The same turns and mirrors carry the whole set onto itself, and each row onto the other rows of its family. Which rows share a family with each named row? Give them in list order.
These 28 rows form 7 families of 4 rows each.
rad: [ 28  13  23  -9  32  10  -3  27  13 -21   8  34 -15 -30  16   5  -8   8
 -11  29 -42  17  11  21   8]
siful: [-26  -1 -32 -34 -33  15  13 -34   2 -18  39   0  30   3  -3   1  32 -12
  -7  -1  39   5 -21 -32  23]
zano: [ -2  31   5   9 -25  -7  -5   1 -19  43 -17  23 -16 -15  -7   7  10  12
 -41  48  -3  20  30 -25  31]
Fetan: [-32 -18 -21 -37 -48   0  35 -38   9 -15  23 -12  25   0 -21 -11  14 -18
  -2   5  32   4  -6 -26  29]
taf: [ 16 -21  17   3  21  12  25 -17  -1 -31 -17 -20  28   1 -13 -32   3  40
   5 -24  34 -29 -31 -20 -13]
Meko: [  1   0   4  -9 -19  -2  11  17 -40  36 -29   9 -31   0   5 -10   8  20
 -21  38  -6  39  34 -10  39]
Rituv: [-12  22  -5  -5 -29 -17   4 -12 -41  36 -27  10 -14  -8   5  12   4  13
 -27  30 -16  14  37 -14  38]
fuzum: [ 22   6  23 -27  48  22  -2   1  14 -20  -6  28 -14 -15  21 -11   4  18
  -3   7 -36  26 -11  28 -14]
fega: [-15  13  -3   9 -25  -8  -3  -5 -20  36 -18   3 -22 -16   6  -4 -11  13
 -37  47  -2  18  37 -26  50]
tudos: [ 20  -6  31   8  22   4  18 -16   7 -26 -19 -21  11  -5  -4 -44   0  18
   1 -33  40 -11 -41 -19 -19]
vud: [ 21  21  24 -21  37   5   8   8  16 -42   0  29 -12 -22  -3   3  -5  13
 -21  33 -31  34  -2  30  -9]
Vugo: [ 22  -9   9  21   8  33   3 -28  25 -22  -9 -24   0   0  -6 -17   6  16
  -5 -20  39 -28 -52 -25  -9]
mam: [ 29  22  30 -23  34   1  -2  10  27 -15   2  24 -20 -26   3  -3 -28  12
 -13  16 -35  23  11  22 -13]
tuf: [-22 -12 -20 -23 -50  10  16 -14  14 -16  33 -12   8   6 -21   5  32 -15
   7  29  30   6  -6 -33  50]
sep: [ 36 -11  29  22  28  23  26   8  12 -32  -9 -25   9  -4  -1 -22  -4  26
  -5 -22  37 -11 -33 -18 -16]
filar: [ 19  10  33 -19  45 -17  -6  22  18 -29   4  27 -10 -20  10  -5 -11  24
  -5  22 -26  31   9  24   7]
gunu: [ 37  -8  20  -1  33  23  30 -10  12 -26 -21 -26  11  -1   6 -22  -2  21
 -11 -16  50  -8 -32 -20 -22]
detas: [ 27 -13   6  14  13  19  19 -22   3 -37 -21 -27  10   3 -13 -31 -15  31
 -15 -26  43 -21 -30  -7 -14]
Fizo: [-22 -10 -16 -37 -37   9  19 -45  15   9  27  -2  32 -12 -13  -4  36 -18
   4   4  22  -4   8 -42  27]
moko: [-12   1 -12   9 -36   3   5  -4 -41  44 -15  18 -16 -12  12  -1   9  -2
 -38  29  -2  13  27 -25  41]
fomug: [ 29   9  33 -28  39   2   6  27   4 -25   4  16 -18 -31   9   7  -4  12
  -4  41 -35  12   7  23   1]
vubo: [  5  13   8   2 -28  -8   3  -9 -35  44 -21   2 -34 -15 -11   4   4   3
 -38  34  -3  24  38 -29  23]
Sosu: [-28 -21 -17 -25 -31  17  33 -25   6 -20  37  -8  35   3  -6  -7  38 -18
  -2  -4  34   8 -16 -33  24]
soka: [-41   5 -15 -26 -36  11  19 -43  10 -18  27 -12  30  -8  -7 -14  31 -23
   2  12  20  -3 -15 -39  33]
lisu: [ 17   4  26  15  19   5  24 -15  13 -41 -12 -27  11   3 -19 -10  -4  31
  -6 -20  37 -15 -47 -18 -22]
mizik: [ -7   5  -9   0 -40  -3  -8   2 -44  42  -4  11 -30 -21  -2  -3  -5   7
 -34  37   1   5  21 -19  38]
nevur: [ 23  10  27 -18  35   3   4  28  21 -33   3  35  -5 -18  -9 -20 -20  28
 -17  33 -24  20  -1  27  -6]
fene: [-23 -11 -22 -39 -38   3  13 -39   1 -20  39 -15  25   1 -19   6  33 -15
   8  -1  15  -4   7 -28  30]

The rest of the family of taf: zano, Fizo, nevur
The rest of the family of Rituv: Fetan, mam, lisu
The rest of the family of tuf: Meko, fuzum, Vugo
The rest of the family of fene: vud, detas, vubo
The rest of the family of moko: rad, sep, Sosu

The same turns and mirrors carry the whole set onto itself, and each row onto the other rows of its family. Which rows share a family with each named row? Give them in list order.
These 32 rows form 4 families of 8 rows each.
Nubak: [ 20 -43  36 -21 -26 -55  15 -26 -30]
besaf: [ -5  32  57  20 -31 -14  -7 -17   9]
noveb: [-22 -20  -7 -12 -17 -51  11 -34 -25]
Dati: [-19   2   8 -20 -33 -53 -10 -54   6]
dup: [ -6  -9  60   4   9  -1  -1 -26 -13]
vitet: [  9   4  59 -36 -70 -48  -9   2 -19]
zigag: [-25  -3  23   3  23 -37  27 -26   4]
kuz: [ -5  42  20  -3 -11 -17  -1 -36  -1]
dov: [-28  55  37  -7 -22 -40   8  -2   6]
pepa: [-31 -12  41 -47 -53 -63   6  11  15]
Sus: [-13  -3   8  -8 -10 -47  16 -58 -16]
rizom: [  6 -22  27 -32 -11 -76  24  -6 -38]
soduk: [ 12   9  65  -9 -14 -43  33  25 -29]
muzi: [ 22  38  74 -15 -32 -49  16   3  -4]
ruki: [  8   6  72 -32 -51 -49  -1  25 -20]
zivun: [  0  48  34   8 -37 -32   7 -29   3]
Sasuk: [-16 -13  59  -4  28 -49  15  10  -4]
kazul: [-38 -14  25 -58 -28 -48  -2   7  14]
Kikit: [ 18  28  53 -17 -41 -60  15  23 -20]
ninuv: [ -4 -23  64 -32 -67 -30 -15  -8  -3]
Boted: [-15  -3  37 -36 -73 -21  -5 -27   2]
Bogez: [-20  16  25 -46 -19 -44   8  23  27]
ribun: [-12 -30  70   7 -26 -25   2 -38 -30]
zekan: [  3 -24  46 -23 -38 -83  28   4 -28]
toru: [-44 -15  20 -18  13 -37  14  16  -2]
vofa: [  6  -6  80 -26 -57 -26  -9 -29   5]
tizek: [ -8 -14  81  15 -16  -8   4 -17  -4]
gegi: [  6  13  65  27 -29 -17  -3 -27  -9]
bibi: [-41  -5  42 -14  24 -27  17  -3  12]
feli: [-15 -35  28 -54 -14 -65  22  -5 -19]
Por: [-31  -9  13  -3   4 -32  15 -45   9]
Guv: [-23 -11  16 -60 -18 -67  20   3  -7]

The rest of the family of ribun: Nubak, Dati, dov, soduk, Sasuk, Boted, Bogez
The rest of the family of vofa: noveb, dup, kuz, pepa, muzi, zekan, toru

